One vector is turned by the same rotation once a step. Each row is the vector after some number of steps, and that number follows the row.
The counts run from 0 to 221.
-11  -2   5  -9   1   1 -10  11  -2  -6   8  10   9   0   3   0  -1   4  17   9  -8  -5  -1   2   4  -3   0  -5  10   1  10   7  -8  30  -3   4  -3  -6   4  13  -3  -1 -14   2 -> 149
-12  -1  -3  -4   2  12 -10  -5   1   6   0  -1  -7  -9   0  17  16  -8   9   1 -11  -5   4 -10 -10  -4   1  -5   4   4  18  -6  -5  11 -16   0 -10   3  -6 -11  -4  -3   1 -13 -> 50
 -8 -11  12  -7  -1   5 -12  15  13   0   0   5  -9   2  10  12 -17  -9   0   3  -1  -5  12  10   7   3   6  -7   4   6   5   4   6   1  -7   7 -11 -17  -3  -3   2  -3  -6 -16 -> 81
 -7  -9  14  -2   3  -7  -8   4  -2   0  -8   0  -7  -2  18   4 -18   0   2   8   0   4   0  20  -3   9  10  11  -4   5   1  -5  17  -3  -9   0   5 -18  -6   6   6   1   3  -1 -> 94
 -4   6  10   6  -4  17  -7   2   5  -3   1   0 -11   2   9   7  -7 -10   8   1  -7  -7  11  -2   4   8   3  -1  -1   6  11  -3  -7   6 -11  -2  10  -2 -10 -25  -9  -3 -19   0 -> 214
 -7   4  -8  -6   2  11 -11  -4  -3  -4 -10   1  -6 -12   0  16  -1  -9  13   7 -11  -1   7  -4  -8   2   9  -8   4   3  12  -7   1   7 -23   2 -11  10  -9  -4   3  -1   5  -2 -> 57
-15  -2   4  -4   9   4  -9  -8   1   5  -5  -5  -8 -15   3  11  24  -3   9   4  -9   6   5 -11 -12  -6   1   0   0   8  14  -3   3  17  -1  -3  -9  -8   3  -2  -3  -9  -5 -11 -> 43
-20   5  -2  -3  12   2  -7  -5  -7   2 -14  -3  -6 -14   2   8  17  -1  10   5 -11   7   8  -9 -17  -1   6   9   4   4   8   1  12  14  -5  -4  -5  -4  -3   2   5 -11  -2  -9 -> 44
-10   4  -7  -7   7   6  -7   1   1  -8  -6   6 -10 -10   2  13 -13 -13  11   3  -8  -1  13   4   1   2   9 -16  11  10  10  -7   8   9 -14   5 -14  -1  -4   0  10   1  -1  -3 -> 65
 -7  10  10   3   7   7  -3   4   9  -1   0   3 -19   0  10   6  -2  -6   8  -5  -4  -2  16 -10  -4   5  -5  -5   3  17   4  -2  -7   6  -3   1  -1 -13  -9 -13  -3  -6 -19  -2 -> 207
 -5 -12  13  -4  -8   3  -8   6   6   2   5   2  -6   3  14  11 -19  -7  -4   7  -3  -6   0  18   9   5   7  -2  -2  -1  10  -7   6   1 -15   6   3 -10  -9  -7  -5   7   1  -8 -> 88
-12  10   6   6   4  -5  -6   5  -6   2   0  -2   9 -13  18   8   2   3   6  15  -9   3 -12  10   0   7  -3  11  -1  13   5   6   6  11  -9 -11  14  -5  -8  -4  -5   2  -4  17 -> 18
  2 -15  20   4   1  -7  -8  -1  -1   5  -8  -3  -3   1  20   1  -6   6   8   1   3   3  -3   5 -13   8   6  16  -2  -1  11  -3   8 -11  -7  -4   5 -13  -8   2   0  -2  14   1 -> 105
 -6 -13  22  -3   1  -3  -6   6  10   6   3   0  -9   7  15   6 -10  -2   1  -3   4   0  -2   9  -5   2  -1   6  -6   3  13  -5   5   5   3   6   2 -21  -6  -4 -10  -5   4 -10 -> 100
 -9   3   9   0  17  -1  -9  -5  -2   4  -7  -6   0 -17   3  13  14   1  -1   6  -6   7   0  -7  -6  -9   6  -1  -1  13  14  -3   6  16  -2  -8  -8 -11   4  -3 -12  -9  -2   5 -> 35
-13   4  -6  -9  -5  12  -8   2  -1  -4  -6   3  -7  -6   4  12   4 -11  10   6 -10  -1  11  -5  -7   3  12  -7   5  -9   6   0   1   8 -17   7  -4   5 -10  -8   2   2  -8 -13 -> 60
-10  -3  -3  -4  -6   7  -7   9   1  -7  -3   9  -6  -7  13  13 -21 -10   6   7  -9  -8   5  15   4   9   6  -4   6   8   1  -5   6   1 -19   6  -6  -2  -9  -4  12   4   4   0 -> 76
  4 -13  21   5   6  -8  -6   0   2   4  -3  -3  -7  -1  16   6 -13   3   7   0   3   0  -2   7  -9   4   0  10  -3   7  15  -2   9  -5  -6  -1   2 -18  -3   2  -4  -6  16   6 -> 104
 -5  -8  -4  -4   3  -4 -11   9  -9  -1   3  13  10  -5  10   9  -1   7   3  25  -9  -3  -1   2  -1  -2  14  13   5   4   1   6  -2   4 -19  -4   2  -1  -3  15  -1   8  -3   3 -> 163
 -3  12   6   2  15   1   3  -6   7  -5  -8   3 -21  -5  11  11  -5  -8   9   3  -1   4  11 -13  -5   3   0  -4   0  17   3 -10  -4   0  -6   1  -6 -11 -15  -1  -2  -6 -11   7 -> 199
 -8   6   8   2   2  -2  -6   1  -1   5   9  -2   6 -11  15  15   3   1   0  14  -6  -1 -15   9   3   2  -9   6   0  15  13   5   0  11 -11 -12  10  -6  -2  -8 -11   2  -4  14 -> 19
 -2   0  15  -5  -2   5 -15  -1   0  -6   6   4  10   1   3   2   2   3  20  -3  -1  -5   0  -5  -3   3  -2  -7  13  -9  19   9 -17  20  -4   4  -3  -1   3  -3  -5  -3 -10   3 -> 138
 -3   9   6   3  -1   8  -3  -6   6   0   3   4 -22  -4  15  14  -1  -6   8   0  -7  -2   9  -7  -2   6  -6  -2  -1  11   4  -9 -10  -6 -15  -4   2  -3 -18 -12  -3   0 -13   4 -> 203
-11   5   5   3   5   1 -11  -3 -12   7  -5  -6   8 -12  13  10  15   6  -2  14 -11   3  -9   0  -8   1   6  15  -3   2  10   4   5   8 -14 -14  10  -1  -3 -10  -8  -1  -2   5 -> 29
 -4  -6  -5  -5  10  -9  -4   2  -4  -1   4  11  -3  -8   8  18  -2   0   0  27 -11   1  -5   0   0  -8   8   5   1  12  10  -8  -1   6 -17  -4  -5  -6  -8  18 -11   8   0   9 -> 172
-15   7   8   2  14  -5 -10   7  -6   5  -7  -5   6  -8  14   5  12   6  -2  13  -5   6  -5   2  -7   0   4  16   0  11   5  11   9  15  -1  -8   2 -10   1  -3  -5  -9  -6   7 -> 25
 -2  -2   1  -5  -9   5 -12  -3  -6  -8   7   9  10  -6   6   3  -3   2  19   9  -6  -8  -7   7   5   4  -2  -3  14  -6  13   4 -13  21 -14  -3   2   6  -3   3  -2   6  -6  10 -> 145
 -4   3   6  -9   7   1 -10   1  -6 -15   0   7   9  -2   4  -3  -9   5  22   6  -5  -3   3   1  -1   3   5  -6  10  -4  11   7  -8  25  -5   3  -4  -3   2   6  -1  -4  -7  15 -> 141
 -5   7  12   4   2   6 -10   8   2  -2  -8  -1  -9   5   8   0  -1  -6   7  -2  -4   0  19  -2  -1  10  11   4   3   9   0   9   3   5  -4  -3   7 -12   0 -17  -1  -9 -26  -4 -> 216
 -6   0   4   0   2   5 -10 -13   0   5  -1  -4  -3 -17   4  17  23   0   4   6 -11   4  -4  -6  -5  -3   1   0   2   5  17  -3   1   4 -15 -13   0  -4  -1  -9  -8  -3  -1  -4 -> 39
-15   7  12   0   5   0  -6  10   1   7   4  -6   4  -9   7  10   7   2  -4  10  -6   1 -12   1   1  -5  -8   6  -4  14  13   6  -2  21   0  -6   3 -10  -1 -10 -18  -4 -11   1 -> 23
-14  -1  -4  -5   9 -14  -1   8   0   5  -2   8  -7  -1  10  11  10   0   0  18  -7   3   4 -11 -11  -8   7  13   0   4  -1  -1   0   3  -3   4  -3 -13  -9  18  -6   0 -14 -10 -> 178
-13  -6   6  -6   5   3  -8  15   1  -5 -11   6  -7   3  10   6 -25  -4  -1   9  -3   0   7  13  -1   7  11   1   1   6  -3   1  13   6  -9  10  -2 -13  -6  -2   6  -2  -1  -4 -> 83
 -6 -10  -2  -5  -9  -2 -18  10  -9   0   7  11  12  -3  11   6   8   7  11  13  -8 -11  -2   6   2   0   6   9  11   1   4   9  -6  10 -16  -7   3  -2   2   8   1   4  -9  -3 -> 155
 -9  10  15   5  13 -10  -7   3   1   2   2   1   3 -10  11   9  -1   5   0   9  -3   6  -5   6   6   2  -7   1   6  22  10  10   8  11  -1 -14   5 -15   3  -1  -7  -3  -8  11 -> 16
 -7  -2  -2   0  15  -7   1   5   4   3   1   9 -10  -7   8  15  -1  -2   2  19  -5   1  -1  -8  -8  -9   0   4  -1  21   7 -10  -1   4  -7  -2 -10 -12 -11  15 -11   1   0   2 -> 180
-10   8  11   2   4   9  -8   8  -3  -8  -7   0 -12   4   5  -2 -12  -8   9   3  -7   1  16  -2  -2  10  10   4  -1  10   1   2   7  13  -2   0  11  -8  -8 -15  -2  -8 -20   0 -> 217
 -7  10  19   2  14 -14  -7   9   3   2   5   0   6   2   6   8  -5  -1   5   5   5   3   9   0   6   9  -2  -1  13   8   3  22   2   7  -1  -4   6 -15  -2  -3  -5  -1 -18   3 -> 5
  0   5   4   0   6  -1  -4 -10   3   4  -4   5 -13  -6  14  17   7   0   2   8  -1   1   8 -14  -6   6   5   7   2   3   2  -4  -8 -16 -19  -4   0  -6 -16   0  -4   1 -13  -1 -> 193
 -8   1  10  -1   5   6  -9  -1   1   9   2  -6   4  -9   7  15  20   0  -3   8  -9   0  -7  -4  -4  -7   2   4  -4   6  15   3  -4  13  -7  -7   1  -8   1 -13 -18  -6  -4  -2 -> 31
-12   7  16  -1   2 -10  -6   8   0   5   5   2   8  -3  14   9   8   5   1   6   1   5  -1   5   4   8  -6   7   7   2   5  13   1  11   0 -10  13 -17   1  -5  -9  -1 -25  -3 -> 13
 -4  -4  28  -4   7  -7  -4  -9   2   0  -4  -2  -3   3   6   0   2   6  20  -9   3   4   4  -6 -15   7  -3   5   8 -13  16   3  -2   9   4   1   6 -17  -1   2  -3 -11  -4  -3 -> 120
 -9   2   3   3  13  -2 -11  -8  -8   2 -13 -10   1 -20   7  11  17   6   2  13  -8  11   3  -4 -10   0   9   8  -3   7   9   2  10   7  -8 -14   0  -8   4  -2  -1  -7   0   3 -> 36
 -8   4  17   0   1  -6  -6   6   3   5  13   2   8  -3  11  13   1  -1   1   6  -1   0  -5   4  10   3  -9  -1   5   4  10  13  -3  11  -7  -4  10 -13  -2  -7 -17   4 -20   2 -> 12
-11  -6  -1  -6   9  -3 -10  14  -8  -4   3  10   9  -5   5   5  -4   1   7  23 -11  -6  -2   1  -2  -6  10   6   2   8   4   4  -5  23  -6   0  -5  -4   0  18  -8   1  -7   3 -> 160
  0  -3  23  -2  -4  -4  -4 -11  -4  -1  -5  -3   0   2  13   3   0   6  15  -2   3   1  -2   0 -16   7   2  11   1 -19  14  -2  -3  -1  -6   1  15  -7 -10  -3  -5  -3   1  -3 -> 117
 -7  -2  22  -5   0   1  -3 -10   1   0   2  -5  -4   4  11   2  -4   2  16  -3   2  -3  -4  -2 -15   4  -1   3   0 -19  18  -6  -8  10  -2   5   9  -7 -11  -5 -11  -2   3  -2 -> 118
 -3  -7  -2  -2  12  -6 -15  11  -5  -3   8   8   7  -5   5   9  -3   2   6  20  -8  -6   1   4   6  -3   6   3   5  14   9   3  -4  14 -10  -4 -11  -6   5  15  -7   3  -3  11 -> 161
-16  12  17   2  11  -8   0   9   0  -1   3  -5   8  -7   9   7  -3   1   3  11  -3   4  -4   6   3   3  -8   4   2  14   6   9   3  21   3  -5   9 -12  -3  -2 -11  -2 -12  11 -> 15
-14   4  14   0  12  -4 -11  10   1   9   0  -3   5  -9   9  10  15   5  -3   8  -3   4  -4   0  -2  -3  -2   8  -2  14  11  12   4  15   3  -8   1 -18   6  -4 -11 -10  -8   1 -> 24
 -2 -10  10  -1   3  -1 -15   9   4  -2  -4   4  -6  -5  13  11 -19  -5  -3   6  -1  -2   7  17   6   7   9  -5   3   9   4   1  12  -8 -17  -1  -8 -16  -2  -1   6   3   3   1 -> 85
 -6  -9  -2   0  -4   5 -15   8   4  -3   0   7 -10  -5   9  17 -16  -9   4   0  -5  -9   6  14   6   5   4  -8   6   8  10  -3   4  -5 -22   3  -8  -4  -3  -5   9   4   2  -7 -> 77
 -8  -8  18  -2  -5  -1  -2   4   6   6   2   1 -11   7  17   4 -14  -4   2   2  -3  -4  -8  12  -8  -1   1   8  -9  -4  11  -8   5   6  -3   9  10 -15 -14  -6 -10  -3   4 -12 -> 99
-13  -6   4  -8 -10  10 -11  13   4   1  -3   8  -4  -1  15  10 -13 -10  -1   6  -8  -7   5  14   0  10   9   4   3  -4  -2   3   5   0 -15  10   1  -6 -11  -7   3   4 -10 -19 -> 79
